128 stands for zero in the data rows.
Here are some points, one per row:
[90, 101, 153, 174, 135, 159, 128, 135, 81, 112, 106, 74, 171, 102, 160, 98, 116, 149, 111, 100, 132, 142, 185, 124, 87, 119, 65, 106, 176, 123, 120, 113]
[85, 80, 157, 166, 95, 171, 126, 131, 78, 117, 107, 77, 173, 101, 164, 86, 107, 165, 104, 105, 136, 153, 190, 120, 135, 109, 60, 106, 183, 109, 131, 125]
[140, 149, 80, 127, 139, 136, 139, 112, 121, 103, 152, 152, 152, 126, 140, 120, 143, 126, 93, 107, 124, 103, 113, 91, 122, 134, 136, 139, 114, 97, 145, 172]
[116, 120, 154, 202, 60, 136, 136, 158, 156, 153, 103, 171, 196, 160, 105, 131, 85, 135, 135, 175, 138, 163, 54, 72, 107, 112, 164, 122, 106, 127, 188, 44]
[154, 160, 166, 96, 105, 128, 170, 157, 1, 164, 148, 182, 128, 123, 142, 163, 150, 103, 153, 73, 165, 169, 111, 155, 147, 139, 132, 181, 159, 119, 107, 92]
[137, 117, 157, 141, 186, 128, 136, 70, 143, 159, 134, 160, 136, 146, 200, 106, 139, 137, 142, 151, 106, 255, 128, 120, 146, 126, 123, 124, 148, 99, 95, 141]
[122, 108, 161, 156, 82, 125, 122, 165, 158, 162, 127, 170, 205, 153, 105, 124, 94, 150, 122, 177, 133, 105, 64, 85, 104, 111, 157, 158, 114, 189, 186, 49]
[144, 119, 144, 123, 98, 171, 146, 156, 108, 177, 132, 122, 188, 94, 146, 149, 133, 164, 116, 130, 108, 113, 205, 122, 155, 103, 100, 71, 143, 82, 177, 137]
[168, 175, 97, 131, 130, 107, 139, 76, 109, 99, 167, 63, 126, 111, 117, 168, 176, 107, 60, 158, 143, 124, 100, 114, 165, 134, 140, 86, 136, 124, 122, 126]
[141, 181, 156, 102, 116, 130, 171, 155, 135, 167, 155, 191, 129, 34, 129, 180, 151, 111, 158, 81, 177, 151, 110, 158, 160, 145, 130, 169, 255, 135, 91, 81]
[126, 151, 146, 110, 133, 142, 73, 153, 141, 113, 124, 149, 74, 135, 99, 143, 111, 102, 166, 169, 125, 152, 126, 99, 80, 137, 113, 70, 126, 126, 150, 129]
[117, 144, 127, 149, 104, 148, 160, 133, 127, 49, 63, 133, 145, 113, 154, 86, 164, 78, 167, 111, 56, 143, 156, 162, 154, 184, 113, 168, 113, 184, 152, 157]
[104, 119, 141, 133, 159, 146, 139, 131, 178, 159, 93, 98, 162, 56, 138, 87, 116, 126, 116, 116, 136, 170, 93, 120, 119, 113, 106, 189, 82, 136, 63, 168]
[136, 120, 122, 107, 128, 136, 107, 81, 122, 112, 133, 151, 162, 134, 124, 118, 115, 120, 72, 104, 135, 101, 92, 167, 129, 133, 143, 98, 127, 108, 132, 178]
[121, 163, 132, 88, 185, 136, 191, 166, 172, 132, 146, 118, 142, 175, 99, 123, 141, 73, 175, 136, 107, 112, 136, 180, 186, 170, 145, 85, 86, 104, 135, 55]
[164, 132, 104, 136, 130, 148, 150, 94, 144, 76, 160, 156, 122, 135, 122, 136, 155, 185, 164, 117, 131, 71, 111, 109, 124, 40, 78, 155, 96, 89, 102, 104]
[161, 134, 160, 89, 80, 140, 167, 131, 129, 164, 158, 49, 112, 111, 162, 144, 136, 115, 173, 150, 168, 91, 122, 170, 108, 146, 157, 163, 125, 83, 140, 163]
[118, 142, 155, 116, 106, 150, 119, 159, 151, 114, 129, 152, 51, 154, 105, 124, 115, 106, 124, 155, 136, 142, 117, 70, 102, 127, 101, 116, 132, 131, 165, 157]
[105, 88, 157, 31, 130, 78, 98, 161, 135, 142, 96, 157, 165, 134, 122, 108, 104, 158, 107, 155, 122, 121, 114, 107, 158, 104, 204, 133, 126, 129, 177, 121]
[90, 91, 83, 161, 187, 153, 154, 110, 73, 167, 86, 129, 80, 71, 86, 132, 134, 121, 149, 119, 140, 154, 138, 143, 151, 130, 109, 111, 71, 162, 152, 123]
[119, 134, 168, 130, 100, 139, 132, 159, 172, 114, 135, 154, 15, 155, 110, 117, 116, 114, 87, 149, 146, 143, 125, 116, 103, 117, 102, 155, 130, 121, 178, 158]
[149, 141, 89, 114, 142, 142, 146, 118, 129, 99, 147, 153, 132, 128, 147, 126, 139, 119, 74, 102, 132, 93, 113, 90, 112, 146, 145, 150, 100, 91, 125, 158]
[148, 144, 103, 136, 163, 147, 133, 97, 145, 74, 155, 146, 110, 131, 115, 136, 147, 255, 163, 113, 132, 91, 114, 122, 106, 162, 143, 157, 100, 75, 106, 105]
[140, 137, 160, 117, 119, 156, 149, 163, 160, 111, 124, 167, 53, 157, 106, 143, 106, 113, 53, 149, 146, 133, 149, 116, 85, 125, 118, 135, 104, 134, 120, 144]
[147, 149, 117, 139, 112, 81, 45, 96, 145, 142, 154, 153, 131, 127, 135, 145, 134, 94, 156, 116, 143, 102, 165, 151, 123, 141, 133, 169, 103, 89, 143, 160]
[104, 94, 167, 49, 160, 65, 90, 165, 148, 159, 91, 156, 177, 150, 111, 113, 116, 169, 99, 160, 126, 119, 101, 116, 123, 97, 164, 195, 122, 140, 187, 80]
[120, 189, 131, 123, 103, 127, 136, 155, 148, 103, 135, 114, 127, 186, 64, 142, 124, 206, 120, 143, 158, 189, 188, 153, 141, 69, 143, 147, 132, 209, 126, 198]
[113, 126, 130, 135, 149, 170, 172, 135, 160, 134, 168, 158, 157, 168, 108, 96, 113, 73, 152, 185, 113, 89, 163, 181, 178, 164, 88, 162, 95, 92, 138, 78]
[103, 119, 146, 175, 163, 143, 129, 146, 89, 110, 111, 77, 152, 104, 155, 95, 136, 131, 120, 96, 117, 137, 177, 129, 53, 124, 86, 110, 174, 127, 127, 111]
[94, 100, 121, 167, 184, 149, 153, 55, 98, 170, 90, 127, 81, 88, 101, 126, 126, 126, 150, 135, 143, 146, 130, 146, 142, 127, 95, 142, 113, 152, 155, 129]
[87, 74, 81, 41, 44, 70, 106, 79, 105, 0, 78, 122, 43, 87, 191, 78, 58, 167, 121, 71, 79, 145, 126, 112, 111, 69, 222, 13, 144, 142, 65, 79]
[147, 141, 128, 119, 104, 107, 68, 103, 138, 155, 144, 125, 152, 135, 117, 148, 133, 101, 140, 85, 150, 125, 178, 100, 149, 139, 116, 149, 105, 134, 110, 106]
[94, 95, 12, 150, 163, 148, 156, 129, 153, 152, 84, 131, 106, 126, 162, 144, 122, 100, 163, 145, 182, 145, 153, 147, 147, 152, 116, 109, 142, 160, 128, 127]
[111, 153, 136, 231, 103, 121, 146, 142, 152, 126, 118, 135, 160, 149, 96, 122, 101, 120, 144, 139, 134, 179, 58, 161, 68, 110, 179, 69, 124, 146, 161, 89]
[120, 141, 123, 167, 176, 132, 132, 148, 95, 110, 118, 81, 151, 96, 157, 108, 75, 123, 126, 97, 113, 128, 171, 129, 59, 143, 103, 115, 158, 138, 123, 112]
[115, 103, 136, 119, 121, 155, 117, 150, 114, 162, 140, 144, 133, 131, 108, 96, 138, 133, 127, 154, 112, 92, 116, 108, 155, 113, 170, 98, 135, 124, 111, 178]
[4, 59, 144, 127, 105, 145, 160, 99, 137, 51, 100, 129, 155, 127, 142, 188, 175, 83, 156, 129, 105, 143, 142, 162, 127, 181, 114, 153, 115, 155, 115, 164]
[163, 0, 58, 126, 124, 144, 158, 127, 157, 98, 101, 136, 131, 138, 113, 148, 171, 94, 159, 131, 134, 176, 145, 160, 138, 172, 125, 127, 158, 168, 127, 154]
[128, 96, 127, 172, 183, 124, 125, 159, 109, 93, 145, 84, 112, 115, 136, 99, 89, 119, 138, 93, 100, 147, 135, 131, 94, 122, 120, 156, 176, 132, 137, 134]
[64, 78, 0, 45, 0, 91, 90, 42, 108, 145, 90, 114, 45, 104, 158, 29, 76, 196, 58, 110, 0, 158, 132, 119, 31, 91, 153, 136, 155, 153, 62, 59]
[157, 98, 122, 168, 190, 127, 130, 154, 99, 104, 157, 82, 138, 106, 135, 101, 96, 113, 133, 96, 95, 142, 158, 133, 45, 140, 113, 128, 165, 150, 124, 115]
[154, 164, 77, 113, 111, 111, 76, 151, 102, 75, 165, 87, 138, 98, 156, 160, 173, 139, 63, 195, 142, 141, 91, 98, 188, 117, 144, 140, 128, 134, 156, 85]
[148, 134, 122, 153, 123, 118, 75, 139, 129, 133, 138, 171, 133, 131, 135, 138, 146, 133, 105, 112, 121, 81, 91, 191, 138, 142, 123, 60, 106, 88, 103, 182]
[144, 138, 137, 130, 83, 122, 84, 118, 145, 153, 145, 113, 134, 145, 120, 141, 142, 112, 127, 67, 156, 123, 147, 102, 171, 139, 121, 136, 108, 144, 107, 107]
[132, 150, 140, 85, 140, 185, 57, 153, 133, 112, 125, 146, 105, 137, 90, 143, 109, 116, 167, 164, 119, 149, 87, 129, 81, 137, 109, 22, 128, 141, 140, 134]
[144, 149, 117, 165, 118, 103, 58, 110, 144, 135, 152, 164, 125, 131, 137, 138, 146, 110, 129, 103, 133, 94, 121, 186, 127, 134, 145, 130, 110, 79, 147, 180]
[143, 158, 93, 126, 131, 90, 62, 153, 112, 76, 153, 81, 144, 112, 155, 154, 173, 152, 52, 196, 155, 149, 74, 108, 157, 112, 108, 205, 129, 149, 166, 40]
[130, 131, 173, 153, 187, 155, 143, 46, 135, 166, 117, 144, 109, 136, 208, 123, 125, 136, 143, 151, 111, 113, 125, 131, 139, 129, 111, 116, 168, 220, 116, 132]
[127, 117, 143, 176, 93, 21, 161, 160, 137, 164, 148, 160, 78, 117, 131, 113, 148, 136, 144, 155, 110, 84, 131, 115, 167, 137, 110, 74, 124, 88, 127, 179]
[151, 150, 146, 122, 117, 129, 148, 152, 152, 107, 124, 167, 99, 158, 99, 161, 94, 131, 71, 165, 154, 139, 188, 124, 76, 126, 120, 147, 88, 152, 86, 141]
[122, 127, 123, 114, 127, 102, 95, 96, 123, 121, 137, 132, 141, 134, 122, 106, 130, 128, 125, 115, 131, 110, 86, 165, 136, 131, 125, 99, 138, 106, 141, 193]
[99, 122, 125, 96, 159, 115, 134, 132, 111, 149, 123, 105, 141, 142, 106, 86, 139, 107, 149, 129, 124, 122, 124, 91, 119, 113, 197, 135, 138, 129, 106, 184]
[127, 107, 125, 151, 177, 148, 148, 111, 114, 160, 167, 148, 90, 92, 179, 102, 144, 131, 146, 109, 102, 145, 129, 138, 149, 132, 127, 114, 104, 243, 156, 141]
[99, 122, 95, 173, 161, 149, 128, 141, 106, 157, 96, 72, 123, 146, 117, 161, 83, 126, 135, 101, 28, 150, 95, 111, 132, 106, 98, 228, 172, 130, 98, 177]
[156, 144, 169, 92, 94, 135, 162, 140, 47, 162, 152, 113, 121, 116, 146, 155, 143, 109, 169, 128, 170, 135, 112, 160, 129, 145, 146, 175, 148, 108, 106, 118]
[113, 112, 163, 113, 136, 90, 108, 168, 155, 163, 98, 166, 188, 155, 103, 128, 111, 157, 113, 167, 126, 128, 81, 100, 102, 102, 160, 170, 113, 145, 191, 53]
[140, 132, 104, 113, 149, 144, 139, 88, 118, 105, 136, 165, 159, 127, 124, 124, 128, 126, 55, 99, 119, 102, 114, 120, 125, 131, 140, 101, 125, 97, 144, 167]
[138, 145, 156, 142, 106, 131, 68, 142, 141, 154, 135, 82, 89, 153, 110, 148, 178, 130, 130, 75, 154, 124, 120, 110, 185, 137, 135, 110, 118, 136, 80, 96]
[149, 139, 123, 123, 102, 113, 45, 98, 139, 151, 153, 146, 147, 128, 124, 148, 128, 97, 147, 110, 146, 109, 181, 119, 140, 139, 126, 161, 104, 116, 126, 130]
[154, 139, 166, 130, 122, 130, 104, 115, 142, 144, 133, 91, 77, 143, 103, 163, 173, 129, 80, 88, 148, 110, 118, 117, 178, 144, 140, 86, 120, 119, 87, 87]
[162, 138, 165, 85, 88, 139, 160, 133, 87, 161, 157, 74, 114, 107, 152, 154, 138, 110, 179, 160, 167, 105, 121, 163, 116, 149, 166, 154, 136, 94, 116, 144]
[137, 173, 136, 129, 110, 116, 137, 148, 151, 106, 134, 148, 115, 162, 79, 158, 104, 170, 104, 164, 151, 167, 218, 145, 109, 92, 148, 145, 110, 179, 115, 166]
These points spread out most along one direction. Take the direction at right angles to it along which they spread out most. Then take the direction at right angles to both along which they spread out most. Go by this last direction. For each point below, how far along it does it lie, from 0 to 99? 50 is the average, and the first point above lies past it. One standard deviation of the points above along it is 16.
[140, 144, 145, 134, 100, 124, 97, 129, 151, 159, 136, 89, 117, 161, 114, 136, 163, 121, 116, 41, 162, 132, 117, 110, 171, 136, 108, 144, 109, 144, 95, 98] 38
[160, 147, 147, 91, 99, 142, 179, 156, 151, 174, 144, 63, 130, 112, 160, 150, 149, 130, 150, 95, 142, 101, 140, 161, 120, 130, 144, 111, 118, 77, 175, 161] 36
[136, 159, 122, 79, 94, 94, 149, 126, 141, 115, 128, 130, 166, 153, 94, 129, 84, 120, 175, 142, 138, 164, 60, 103, 91, 145, 39, 33, 123, 175, 159, 160] 58
[128, 98, 136, 169, 169, 137, 128, 131, 107, 100, 126, 81, 114, 113, 143, 127, 0, 134, 135, 102, 105, 139, 113, 129, 160, 133, 108, 184, 152, 133, 117, 155] 63
[143, 145, 93, 128, 138, 145, 141, 110, 131, 87, 153, 160, 112, 126, 140, 131, 143, 162, 132, 111, 126, 84, 131, 34, 120, 160, 155, 160, 105, 77, 135, 138] 35
[168, 141, 101, 142, 143, 139, 155, 96, 144, 68, 156, 157, 125, 136, 120, 146, 164, 162, 169, 117, 128, 69, 127, 119, 113, 0, 98, 154, 90, 92, 91, 101] 37
[126, 134, 127, 165, 114, 162, 147, 112, 116, 66, 58, 122, 129, 122, 85, 35, 131, 82, 166, 166, 87, 122, 161, 169, 168, 182, 95, 189, 154, 128, 132, 120] 63
[159, 142, 142, 101, 105, 157, 165, 161, 130, 179, 140, 100, 159, 98, 150, 160, 145, 144, 136, 113, 116, 102, 179, 139, 138, 117, 136, 67, 127, 77, 180, 152] 41
[104, 109, 167, 71, 185, 62, 93, 171, 150, 160, 86, 156, 176, 153, 104, 123, 126, 165, 103, 156, 121, 124, 95, 114, 96, 98, 160, 188, 120, 143, 186, 59] 80
[150, 116, 135, 157, 114, 76, 115, 175, 116, 153, 133, 165, 122, 125, 135, 140, 143, 132, 123, 171, 118, 63, 117, 143, 139, 155, 119, 52, 91, 97, 38, 173] 28
[163, 160, 150, 144, 134, 84, 141, 24, 125, 127, 146, 77, 115, 128, 83, 181, 157, 103, 80, 130, 149, 115, 152, 97, 153, 145, 157, 93, 140, 114, 114, 101] 27
[92, 108, 54, 163, 181, 157, 154, 113, 110, 167, 59, 127, 92, 187, 173, 141, 137, 114, 153, 140, 169, 125, 140, 145, 146, 135, 100, 115, 149, 155, 131, 119] 61
[110, 132, 137, 131, 175, 148, 125, 114, 153, 153, 111, 153, 155, 86, 151, 109, 127, 119, 135, 162, 121, 164, 122, 104, 136, 118, 142, 130, 176, 135, 52, 154] 57
[119, 128, 122, 102, 129, 75, 148, 131, 122, 136, 127, 116, 142, 141, 124, 100, 131, 113, 140, 114, 133, 109, 96, 120, 127, 136, 154, 99, 121, 126, 99, 194] 38
[122, 151, 129, 108, 177, 158, 183, 157, 164, 139, 155, 144, 155, 170, 97, 119, 134, 77, 162, 158, 101, 100, 152, 179, 186, 164, 119, 99, 89, 98, 137, 62] 55
